Each path is a new rotation, seen through one point. The rows after it are directions, each followed by how far the rotation turns it, in deg/step (0 if it stays put).
Each turn is a multiple of 5 degrees from 10 to 175, or 0.
Each row of a path follows its step; steps can be skipped.
path 1
step 0: [ 1.17  2.42  0.96  0.51  0.33 -0.93 -1.26  0.98  0.39 -1.00 -1.55 -0.57
  0.62 -0.09 -2.26 -0.61 -2.15 -1.53 -1.39  1.25  0.53  1.82 -1.49  0.44
 -2.51 -0.43  0.09 -1.78 -1.05 -0.38  0.63  1.47  1.38  2.11  0.52  1.01
  0.49  1.66 -1.95  1.40 -0.02  0.67 -0.72  1.83  0.12  2.15 -1.84 -1.15
 -0.11 -1.56  0.23  0.67]
step 1: [-1.36 -0.40 -0.34  0.55 -0.54  1.01  0.18 -0.89  1.59 -0.10  0.31 -1.61
 -0.25  2.99 -0.60  1.51  0.73 -0.11  1.31 -0.90  0.24 -1.27  0.29 -0.32
  0.86 -1.38  0.78  0.13 -0.76 -0.52  1.59 -0.18  0.08  1.70 -4.22  0.30
  0.25 -0.63 -2.49 -0.88  0.45 -1.18 -0.78  0.26 -0.85 -2.99 -1.15 -2.56
 -1.55  1.08  0.07 -0.23]
step 2: [-0.80 -0.31  1.62 -1.47  0.55 -2.18  1.29  1.19  0.98  0.74  0.45  0.29
 -1.52  0.38 -1.68 -0.04  1.00  1.06 -1.66  2.76  0.09  1.78  1.03  1.73
  0.18 -1.16 -0.04 -0.97  0.75  0.89  1.61 -0.58  1.62 -1.10  1.11 -0.46
 -2.70 -0.12  1.44  1.78  0.43 -1.11 -2.68 -1.14  0.55  1.07 -1.81 -1.51
 -0.27 -0.01 -0.01 -1.64]
step 3: [ 0.79  2.09 -0.19  0.79 -0.18 -0.59 -2.11 -0.93 -1.08 -1.01  0.96 -1.37
  0.07 -1.88  0.35 -2.26 -0.89 -1.19  0.86 -1.79 -1.03  2.80 -0.81  0.65
 -0.75  0.41 -0.54 -0.81  0.31 -0.85  1.31  2.03 -0.51  1.96 -2.01  0.62
 -1.25 -0.89 -0.35  1.03  0.39  0.25 -0.02  1.39  0.14 -1.97 -2.29  0.17
 -2.26 -1.52  1.75 -1.12]
step 4: [-1.39  0.87 -0.14  0.82  1.49 -1.76  0.41  0.01  1.03  1.17 -0.69 -0.34
 -0.18  0.92 -0.53  2.25  0.23 -1.03 -1.73  0.22 -1.38 -1.01  0.32 -1.42
 -3.29 -3.51  0.37  0.74 -1.22  0.32 -1.38 -0.91  0.55  0.72 -0.56 -0.24
 -0.46  2.81 -1.42  0.00  0.05 -0.80 -0.90  1.14  0.28 -0.97 -1.34 -2.39
 -1.76  1.63 -0.77  0.36]
step 5: [-0.91 -1.88  1.60  0.15 -1.55  0.24  0.94 -0.43 -0.09 -0.89  1.19 -1.19
 -2.42  0.75 -0.43  1.34 -1.09  1.12 -0.20  0.04  1.45  2.46  1.76  0.16
  0.64  0.33 -2.24 -2.50  0.18  0.14  2.98 -1.40  0.55 -0.68 -0.25 -1.69
  0.52 -1.26 -2.11  1.91 -0.78 -0.54 -1.12  1.23  0.78 -1.47 -0.80 -0.72
 -0.03 -0.54  0.43 -2.06]
step 6: [ 0.96  2.13  0.49  0.48 -0.96 -1.51  1.17 -1.12  1.95  1.20 -0.24  1.77
  0.11 -1.96 -2.11  0.16 -0.68  0.83 -1.96 -2.39 -0.60 -0.28 -0.19  1.29
  0.47 -1.41  0.87  1.03  1.00 -0.66  0.56  1.33 -0.34  1.85 -0.21  1.69
 -1.77 -0.39  0.47  2.03  1.41  0.67 -1.56  0.37 -0.28  1.11 -1.99  0.10
 -2.04  0.25  2.59 -0.61]
step 7: [ 0.56  0.11 -0.33 -0.20  2.26 -0.63  0.06 -1.21  0.61 -1.11  0.84 -0.28
 -1.35  2.26  1.06 -0.25 -0.02 -1.30  2.10 -1.06  1.49  1.13 -1.37  0.92
 -3.80  0.43  0.71 -1.35  0.70  2.24 -0.64 -0.26  0.36  0.19 -0.45 -1.73
 -0.43  1.30 -1.17  0.65  0.61 -0.34  0.41  1.93 -0.82 -1.63 -3.15 -1.80
 -1.21  0.73 -0.26  0.96]
step 8: [ 0.04  0.35  1.99  0.50  0.04 -0.39  0.73 -1.62  0.55  0.23 -0.35 -1.19
  1.36  1.59 -2.55  0.57  0.01  0.14 -3.46  2.75 -0.36 -0.32  1.67  0.72
 -0.06 -1.06 -1.34  0.15 -0.74 -0.49  3.40  0.59  0.39  1.57 -0.97 -1.43
  0.07  0.58 -1.84  1.04 -0.42 -1.44 -0.01  2.21  0.19 -0.05  0.58  1.24
 -1.32  0.61 -1.16 -1.31]
step 9: [-0.13 -1.85 -1.12  0.29 -1.43 -1.27 -0.39 -0.45  0.87 -0.47  0.88  0.70
 -1.26  1.95 -1.91  0.89 -2.54 -0.47  0.66 -1.28 -0.29  0.46 -1.16 -1.29
  1.01  0.08 -0.76 -1.69  0.25  1.09  0.42  1.08  0.90  1.49 -0.14  2.42
 -2.55 -1.48 -0.05  0.43  1.59 -1.12 -1.40  0.02 -0.30  0.52 -1.63 -2.70
 -0.39 -1.07  2.78 -1.30]
Speeds:
[-0.25 -0.40 -0.23 -0.21  0.66 -0.45 -0.23  0.03  0.28  0.43 -0.12  0.72
 -0.95  0.39  0.39 -0.21  0.25  0.01 -0.27  0.01 -0.07 -0.19 -0.27  0.02
 -0.36  0.17  0.07 -0.12  0.77 -0.28  0.48 -0.44  0.10  0.46  0.27 -0.24
  0.44 -0.03  0.49 -0.74 -0.21  0.37 -0.07  0.23  0.49 -0.18  0.00 -0.62
  0.29  0.11 -0.33 -0.25]	135
[-0.35 -0.27  0.12 -0.79  0.00  0.30  0.10  0.00 -0.43 -0.32 -0.68  0.00
  0.15  0.00 -0.19  0.06  0.07 -0.54 -0.47 -0.30 -0.54 -0.13  1.05 -0.04
  0.29  0.35  0.48 -0.41  0.64  0.29  0.07 -0.02 -0.07  0.02  0.19 -0.14
 -0.45 -0.02 -0.34 -0.30  0.37 -0.16 -0.43  0.24  0.51  0.06 -0.28  0.63
  0.52 -0.37  0.32 -0.32]	115
[ 0.55 -0.36 -0.66 -0.38 -0.06 -0.16  0.68 -0.73 -0.13  0.01  0.19 -0.72
 -0.33 -0.18 -0.64  0.25  0.55  0.21 -0.22  0.51  0.07  0.06 -0.09 -0.59
 -0.03  0.29  0.34  0.13 -0.27 -0.36  0.10 -0.43  0.21 -0.12 -0.03 -0.17
  0.86  0.20 -0.10 -0.14  0.43 -0.75 -0.20 -0.34  0.10 -0.40 -0.19  0.23
  0.07  0.09 -0.34 -0.18]	110
[-0.34 -0.39  0.24  0.31  0.02  0.38 -0.01 -0.36 -0.10 -0.06 -0.22  0.10
 -0.34  0.13 -0.12  0.34 -0.23  0.33  0.39 -0.08 -0.21 -0.20  0.03 -0.54
 -0.21 -0.25  0.71  0.01 -0.21  0.20 -0.25  0.75 -0.39 -0.22  0.14  0.49
 -0.03  0.00  0.16 -0.94  1.01  0.68 -0.04 -0.26 -0.07 -0.16 -0.40 -0.18
 -0.85  0.38 -0.13  0.03]	130
[-0.59 -0.20  0.51 -0.02  0.12  0.17 -0.47  0.34 -0.15  0.05  0.10 -0.58
 -0.04  0.07 -0.33  0.23 -0.02 -0.37  0.19  0.08  0.31 -0.48 -0.06 -0.43
 -0.10 -0.68 -0.06  0.22  0.05 -0.05  0.63 -0.03 -0.57  0.36  0.39  0.24
  0.17  0.44 -0.98 -0.09 -0.03 -0.58  0.84  0.45  0.15 -0.01  0.12 -0.11
  0.46  0.30 -0.54  0.36]	100
[-0.21 -0.51 -0.31 -0.69  0.77 -0.42 -0.03 -0.27  0.02  0.38  0.09  0.09
 -0.06 -0.18 -0.28  0.19 -0.24 -0.63 -0.09 -0.44  0.03  0.06  0.00  0.10
  0.36  0.09  0.00 -0.03 -0.72 -0.26  0.38  0.34 -0.75 -0.31 -0.04 -0.32
 -0.07  0.11 -0.38  0.13 -0.66  0.41 -0.37 -0.23 -0.92  0.35 -0.28 -0.15
 -0.39 -0.48 -0.40 -0.20]	0
[ 0.06 -0.78 -0.61  0.24 -0.22 -0.54 -0.22  0.42 -0.30 -0.54 -0.20 -0.15
 -0.38 -0.29  0.12  0.02  0.24  0.02  0.54  0.58  0.00  0.71  0.04  0.23
 -0.15  0.14  0.32 -0.46 -0.49  0.78  0.07  0.09  0.06 -0.11  0.16 -0.04
  0.29 -0.12 -0.24  0.43  0.19  0.65  0.12  0.64 -0.08  0.50 -0.35 -0.27
  0.71  0.24  0.11  0.18]	155
